In the rows, zero is written as 128.
Each path is a new rotation, seen through one point. The rows after it are directions, each followed by how far the rotation turns it, in degrees per step (0 if it stays put).
Each turn is a multiple of 5 degrees from 10 to 175, or 0.
Each row of a path follows its step; steps can be skipped.

step 0: [127 132 130 119 130 121 125 133 133 112 116 134 138 130 140 137 130 130
 125 135 119 124 141 122 127 133 125 129 135 122 134 119 133 129 129 126
 134 126 121 131 120 128 130 120 124 117 133]
step 3: [132 135 132 115 137 128 123 129 126 118 132 127 143 128 137 125 134 130
 128 120 126 131 127 125 125 138 123 139 120 138 135 141 127 130 135 127
 129 128 139 132 126 130 139 127 129 117 130]
step 4: [115 130 121 137 124 135 121 129 135 112 129 128 145 144 124 132 122 125
 127 131 133 128 125 130 123 133 127 129 132 130 125 128 130 135 132 125
 129 128 130 123 123 122 137 121 117 135 122]
step 8: [128 125 122 125 133 128 119 128 129 120 118 129 135 124 138 130 122 138
 125 125 122 126 130 132 133 143 131 127 116 136 125 116 118 123 136 122
 120 133 133 121 135 117 130 121 127 133 124]
step 9: [130 132 129 127 130 118 128 115 124 123 126 141 136 128 125 134 132 133
 123 126 134 122 138 126 123 120 131 131 126 137 134 130 130 121 132 118
 130 133 137 124 113 127 136 121 111 125 128]
step 12: [119 142 124 123 137 136 132 126 128 120 121 124 124 138 127 119 134 134
 123 120 129 134 136 128 118 139 122 134 129 129 133 125 120 116 138 123
 131 120 133 125 120 130 127 130 120 131 130]
step 15: [123 135 131 128 135 134 132 125 129 118 127 131 120 122 124 126 128 121
 135 126 129 116 131 141 123 138 132 130 118 132 133 128 139 125 143 124
 122 139 135 124 129 122 137 120 122 137 125]
step 20: [119 131 132 134 138 129 120 135 132 128 118 123 137 135 127 138 138 125
 124 135 134 119 130 130 126 135 122 126 129 123 122 125 135 127 134 123
 129 132 140 124 121 129 116 116 117 127 119]
[128 135 128 125 128 128 129 126 128 130 129 128 128 128 129 125 130 129
 126 128 129 126 126 126 129 126 128 130 128 129 126 128 131 126 127 131
 130 129 127 127 129 129 130 124 127 125 132] : 110
[126 127 128 126 129 127 132 126 130 126 130 132 128 131 126 125 128 128
 128 131 129 131 129 127 129 130 129 130 128 127 128 128 131 130 126 124
 129 127 128 132 129 129 132 128 129 130 128] : 120
[127 128 126 126 127 126 124 126 129 133 127 130 127 129 128 126 127 129
 125 128 127 127 129 128 128 126 124 131 129 127 129 128 130 126 128 125
 129 128 129 125 127 127 124 129 126 132 124] : 95
[128 129 127 129 127 131 128 126 129 127 125 124 127 130 130 127 130 127
 124 127 128 131 130 128 127 129 132 129 131 125 128 127 128 129 127 130
 131 132 126 129 127 130 126 131 129 129 127] : 55

step 1: [125 122 119 137 127 136 122 119 126 121 125 127 127 125 127 115 119 118
 134 120 137 126 131 134 124 111 137 124 129 131 123 123 132 122 120 114
 122 125 122 138 123 120 124 125 125 131 130]
step 7: [134 127 127 127 135 131 115 126 127 124 131 121 130 126 129 119 127 129
 120 118 122 140 127 126 129 128 138 126 136 126 120 128 131 141 119 117
 146 133 129 132 129 132 127 129 122 143 120]
step 8: [113 128 110 124 129 128 114 128 126 124 128 127 129 124 124 130 129 140
 119 122 126 127 121 124 133 140 127 120 139 134 125 127 126 122 125 124
 142 130 123 135 126 135 135 121 133 131 130]
step 9: [126 116 123 130 131 129 125 130 134 134 123 127 135 131 126 127 127 139
 124 120 129 126 119 118 137 125 129 121 129 115 115 122 124 127 121 112
 130 126 123 121 117 139 130 123 118 135 131]
step 10: [132 127 113 126 129 125 119 126 126 127 137 114 121 119 121 129 129 134
 117 133 132 126 134 123 139 126 132 127 123 115 131 119 134 123 122 115
 129 132 122 134 118 126 135 123 121 129 121]
step 14: [125 129 122 126 126 128 127 127 117 132 126 117 146 128 118 122 131 130
 125 119 128 131 134 135 134 125 128 129 126 134 129 120 125 118 139 126
 127 124 132 140 112 131 134 139 125 129 137]
step 15: [130 120 129 125 131 123 123 128 132 129 116 124 137 116 135 126 109 121
 122 123 128 133 141 139 135 121 130 126 130 131 126 117 120 130 126 129
 130 117 117 129 119 130 133 134 125 127 129]
step 21: [128 127 121 122 130 118 120 126 121 142 130 137 126 126 127 130 117 132
 112 124 134 129 133 131 130 121 137 138 134 124 123 122 121 127 121 118
 131 141 134 116 131 133 130 123 122 135 130]
[126 123 125 128 127 129 132 126 129 128 127 129 129 130 131 125 129 128
 131 128 128 131 131 127 130 127 130 127 127 125 125 127 128 129 129 131
 127 128 128 127 125 128 127 129 132 131 128] : 130
[126 129 127 129 126 129 129 130 127 128 129 131 127 128 129 127 132 130
 128 128 128 128 129 127 128 125 127 132 132 129 127 131 127 128 125 127
 132 129 124 126 127 126 126 126 126 130 126] : 20
[130 129 126 125 127 126 129 128 126 128 130 130 125 124 131 127 127 127
 127 130 123 128 129 129 129 130 130 126 128 128 129 128 130 128 127 131
 128 130 128 127 127 128 132 126 126 130 127] : 135

step 2: [133 121 120 133 126 131 118 122 127 144 120 129 139 117 122 115 131 124
 118 123 119 137 122 127 128 136 123 123 135 122 139 130 132 129 126 130
 126 127 130 142 131 126 133 125 128 131 128]
step 6: [128 126 133 122 126 132 136 129 136 141 132 127 123 130 127 127 133 137
 131 113 124 125 137 125 128 125 123 127 121 128 132 138 126 141 127 122
 125 120 138 122 145 131 141 127 129 121 120]
step 11: [138 121 124 127 118 134 122 118 137 140 136 127 139 127 119 127 128 124
 124 123 131 126 129 132 116 128 121 127 130 121 140 138 124 117 120 127
 132 127 134 141 134 129 128 127 133 131 123]
step 14: [129 129 126 131 132 133 133 124 136 147 121 129 130 129 129 125 129 117
 112 123 126 129 128 135 129 138 129 130 132 130 136 127 137 131 135 128
 122 123 139 132 127 126 137 121 113 121 118]
step 17: [136 131 122 129 123 137 141 136 126 130 133 127 115 137 136 122 132 126
 130 133 131 140 133 134 124 125 121 138 121 132 131 130 122 128 134 134
 122 129 123 136 136 130 144 134 119 126 123]
step 18: [125 120 114 125 124 138 137 122 133 128 136 128 127 130 125 125 123 148
 133 115 127 133 128 129 126 119 125 132 123 119 123 134 133 127 130 122
 118 123 138 133 131 129 141 125 133 128 129]
step 20: [133 134 116 129 126 136 126 126 135 130 138 128 136 115 125 118 132 126
 125 129 126 128 125 118 120 124 114 132 125 122 126 132 123 119 130 133
 122 125 133 146 133 126 134 131 137 133 136]
step 21: [136 127 116 141 130 129 119 130 134 128 125 122 132 132 127 137 128 123
 124 128 127 133 131 132 109 123 127 128 131 125 129 134 147 115 133 121
 124 126 141 130 123 129 131 134 131 129 122]
[130 125 129 129 130 129 128 125 129 128 126 125 129 124 125 130 128 123
 130 129 127 127 127 129 126 131 130 128 128 129 129 128 130 125 128 129
 127 130 129 129 128 130 127 130 131 132 131] : 35
[132 125 133 126 127 125 129 127 128 127 128 126 127 129 126 130 126 131
 127 128 130 132 130 130 126 125 129 130 127 129 127 130 127 124 127 130
 129 128 126 130 129 130 127 127 126 128 127] : 60
[124 125 131 127 127 130 126 127 131 130 131 127 127 128 128 131 130 128
 127 129 129 128 126 126 130 127 125 126 130 126 124 128 127 128 124 126
 127 128 127 130 129 130 131 130 128 129 129] : 155
[128 126 131 127 127 124 128 125 126 133 130 128 128 127 127 126 130 130
 128 126 128 125 127 128 131 130 130 127 130 126 128 128 128 129 130 131
 130 128 131 127 130 125 130 126 130 131 127] : 85
[126 129 128 128 128 130 129 126 127 126 129 128 127 130 129 129 129 127
 126 130 131 127 127 130 126 127 128 130 125 127 124 126 131 123 130 129
 130 125 130 130 130 124 131 126 128 128 131] : 10

step 5: [124 127 121 121 127 136 121 126 135 138 126 117 132 131 130 127 140 138
 135 124 137 129 124 117 132 138 129 135 114 120 129 121 128 113 137 130
 133 132 128 133 128 115 137 125 124 132 134]
step 6: [119 130 128 132 135 134 132 138 130 127 126 136 131 137 136 120 129 129
 113 125 128 121 117 130 123 126 132 126 126 138 121 134 120 142 134 129
 118 120 136 120 126 121 126 144 130 134 135]
step 7: [126 136 125 140 127 129 129 126 134 129 123 126 123 118 129 125 142 119
 123 127 132 131 135 122 134 120 141 123 130 126 124 127 145 125 124 129
 120 119 121 134 121 126 128 118 123 110 128]
step 12: [123 131 136 130 128 129 134 130 115 124 129 134 124 122 122 128 121 133
 132 132 118 135 130 134 127 121 129 129 136 135 124 122 136 124 128 134
 118 133 144 116 132 143 141 138 135 134 132]
step 13: [126 133 130 124 130 124 135 129 130 146 136 123 127 130 139 126 121 129
 129 130 123 123 130 132 121 134 123 132 135 126 125 130 134 112 125 129
 140 131 116 130 120 136 120 112 137 117 125]
step 18: [131 127 124 127 124 137 131 122 126 114 123 121 126 116 122 123 128 131
 123 133 118 136 133 137 130 125 135 124 141 124 124 132 116 129 141 136
 132 109 132 130 124 120 128 134 133 122 127]
step 20: [145 118 127 135 120 131 125 125 131 119 131 136 118 119 137 130 118 122
 124 125 121 133 127 129 131 134 122 139 116 127 129 133 127 140 125 124
 127 129 128 125 127 126 140 135 115 137 126]
step 21: [127 133 123 130 134 124 122 123 126 119 130 122 125 126 128 129 132 145
 130 131 120 130 125 129 137 118 127 129 147 129 131 122 125 118 131 127
 137 126 143 132 111 133 133 128 122 127 136]
[124 130 129 126 127 128 127 130 127 126 132 129 127 127 127 128 129 133
 128 125 126 126 129 127 129 130 129 128 130 130 128 128 126 130 128 131
 129 126 131 128 127 129 128 134 128 126 125] : 120
[126 129 129 131 126 128 127 127 124 129 126 126 124 130 128 130 129 129
 131 127 127 126 124 129 125 126 128 127 127 127 131 126 129 129 128 126
 128 132 132 130 129 126 128 129 130 125 130] : 160

step 4: [124 129 123 125 126 121 131 117 118 130 109 134 128 122 139 117 135 129
 133 127 118 125 126 127 126 136 135 139 135 127 126 124 137 123 118 129
 132 131 128 136 118 122 134 125 130 135 132]
step 5: [128 129 132 128 115 146 127 135 125 134 116 124 125 131 120 114 125 126
 137 124 126 119 124 140 129 125 130 124 133 132 127 120 130 126 132 130
 123 134 136 140 137 125 129 140 126 128 132]
step 6: [131 131 117 128 132 130 127 116 132 128 127 133 130 129 119 126 133 122
 132 115 122 131 123 129 112 126 140 128 120 124 136 110 128 124 146 131
 135 128 123 128 133 131 129 128 130 129 131]
step 7: [126 117 136 126 131 127 130 129 120 120 118 125 133 130 138 122 132 131
 141 124 124 137 123 132 119 129 130 128 130 130 115 126 134 115 133 122
 136 120 123 132 115 122 137 127 127 135 136]
step 9: [129 130 109 125 123 132 123 112 130 133 123 125 129 119 125 125 130 130
 126 122 131 123 120 138 120 128 138 139 138 133 127 121 126 117 135 133
 130 126 127 130 121 133 125 137 138 123 128]
step 10: [128 125 138 122 132 136 124 124 123 133 119 134 119 129 132 127 127 135
 133 128 121 128 128 132 132 136 135 116 123 126 119 113 135 124 141 124
 135 127 129 129 120 126 139 138 127 125 141]
step 11: [132 126 136 126 133 139 128 120 123 125 128 126 134 127 124 120 127 113
 131 125 137 130 137 125 120 110 124 134 125 125 133 123 131 125 134 130
 131 128 124 143 132 123 134 131 134 135 144]
step 15: [132 119 119 124 131 133 123 114 120 127 137 129 127 127 130 127 135 136
 128 130 133 129 122 133 126 131 121 121 125 124 128 127 130 118 136 118
 135 115 133 131 136 122 120 140 132 135 143]
[127 126 128 128 128 125 128 127 127 129 126 129 125 131 129 132 130 131
 128 129 127 126 128 129 127 129 126 126 130 129 125 128 130 127 127 126
 132 126 129 134 127 129 125 125 128 126 128] : 130
[126 127 130 127 128 130 128 131 131 130 129 126 128 128 127 128 131 128
 129 129 130 129 132 129 128 123 129 129 127 128 128 126 131 129 127 130
 126 127 129 131 133 130 127 127 131 126 126] : 125

step 2: [126 127 130 139 121 128 124 132 124 120 129 124 126 116 138 124 122 130
 128 127 121 128 124 118 133 116 123 127 130 125 141 137 132 133 121 129
 133 131 125 140 133 130 124 122 126 122 127]
step 4: [127 117 119 126 128 125 124 120 120 132 131 133 119 129 120 126 126 120
 132 131 120 121 132 135 136 126 123 120 132 127 135 141 125 141 129 131
 127 132 131 136 127 126 130 126 133 140 129]
step 5: [129 136 135 128 124 126 128 122 126 124 126 116 135 124 130 127 117 114
 134 135 134 127 121 121 133 127 129 121 117 125 125 133 122 127 127 122
 129 122 135 124 131 139 123 138 131 128 120]
step 7: [130 134 128 128 124 125 120 130 117 120 127 123 125 118 134 139 129 128
 120 126 118 121 130 129 132 127 127 124 125 118 136 128 138 120 124 121
 134 125 132 133 131 123 137 129 138 134 120]
step 10: [128 127 131 131 125 129 134 121 125 124 126 128 134 126 129 135 116 128
 127 133 127 128 145 122 134 137 126 122 122 123 126 136 118 144 127 125
 129 131 142 128 127 122 127 129 136 129 126]
step 14: [134 127 129 140 124 118 127 133 124 127 138 135 124 133 131 126 137 123
 129 132 121 126 130 128 134 121 135 124 122 126 134 124 132 117 119 124
 123 119 122 139 122 126 127 132 139 136 132]
step 15: [130 127 134 129 127 127 129 123 120 121 125 129 127 121 131 116 128 132
 126 122 127 127 142 130 119 126 126 129 121 122 128 133 129 143 112 122
 122 131 130 123 133 137 123 130 126 121 121]
step 16: [135 127 127 129 130 130 135 133 130 136 130 129 118 128 139 132 130 129
 132 131 131 133 128 116 134 122 126 121 134 122 121 130 125 140 128 126
 137 126 131 127 123 124 119 126 146 132 134]
[127 129 126 129 128 125 128 125 128 131 126 126 129 130 130 126 125 129
 129 127 125 129 129 128 129 125 125 128 126 129 125 131 125 131 134 129
 129 128 128 127 128 127 127 128 127 129 131] : 55
[127 131 127 127 129 128 128 126 129 130 129 126 126 129 126 127 131 130
 126 129 126 130 128 130 129 130 131 126 127 128 130 127 126 126 127 130
 127 132 123 129 126 128 125 133 130 128 131] : 135
[127 129 131 131 130 127 125 131 127 128 127 132 131 128 129 129 127 128
 129 125 126 129 127 129 123 125 130 128 128 125 131 129 129 128 130 126
 127 129 127 126 126 125 126 130 130 127 128] : 55
[127 127 128 129 129 127 129 127 123 127 131 126 127 130 127 126 129 132
 129 126 131 126 130 127 128 126 129 129 127 129 132 127 126 123 129 128
 131 129 130 130 129 125 127 126 127 126 128] : 65

step 1: [134 131 126 120 138 130 140 121 120 132 129 140 129 131 120 121 138 130
 125 118 126 139 127 125 131 124 120 136 148 124 124 138 124 128 126 136
 134 138 122 127 136 132 134 130 133 131 123]
step 3: [120 125 127 136 128 119 130 131 136 125 116 118 128 132 131 114 118 124
 136 128 126 130 122 130 139 145 130 133 129 135 122 130 135 123 123 133
 136 117 125 139 136 129 129 137 132 134 126]
step 7: [135 129 126 120 129 142 120 120 125 131 132 136 143 134 121 123 126 128
 122 122 132 138 135 132 120 129 125 118 127 139 137 138 134 128 127 130
 125 123 134 132 123 136 115 126 131 139 123]
step 12: [144 121 131 128 127 127 127 126 125 118 128 124 127 117 128 134 136 133
 114 129 127 128 129 133 126 122 128 126 128 124 129 134 128 139 144 135
 132 135 133 127 124 129 121 127 122 114 109]
step 13: [126 136 131 120 130 135 123 125 131 122 127 130 133 135 118 119 121 125
 138 136 117 132 126 122 133 111 118 127 143 129 126 133 143 136 127 123
 132 126 137 129 129 126 136 125 125 122 134]
step 14: [127 126 129 138 131 125 137 117 123 120 128 144 125 121 133 138 129 133
 137 118 133 129 126 133 141 123 129 119 132 129 128 132 136 118 131 135
 126 124 127 115 134 137 128 131 136 142 130]
step 17: [126 135 125 126 133 131 113 129 129 133 134 129 129 125 122 143 140 138
 131 131 136 134 135 135 119 125 129 129 112 120 137 124 125 120 135 131
 134 125 122 128 127 128 135 131 136 115 138]
step 20: [122 132 139 128 130 117 122 127 119 128 129 138 129 135 127 116 132 114
 128 127 131 137 117 125 119 136 126 123 122 129 129 133 145 128 130 132
 139 135 123 127 136 138 128 130 133 133 121]
[128 128 132 130 130 127 130 128 130 127 130 129 126 123 126 130 127 126
 125 128 126 124 129 129 128 127 129 128 129 125 130 123 126 129 129 128
 129 125 130 127 128 127 129 125 130 129 128] : 170
[124 125 130 131 126 129 128 129 126 130 129 132 129 130 126 127 125 128
 129 127 127 127 130 126 131 128 123 127 128 129 128 127 128 129 130 131
 129 130 128 127 131 128 125 131 127 129 128] : 60
[130 125 128 126 129 127 127 133 130 128 127 129 129 124 126 128 127 127
 129 127 129 130 130 129 127 126 125 128 129 131 132 132 126 128 127 127
 128 128 127 124 129 126 128 126 128 125 126] : 60
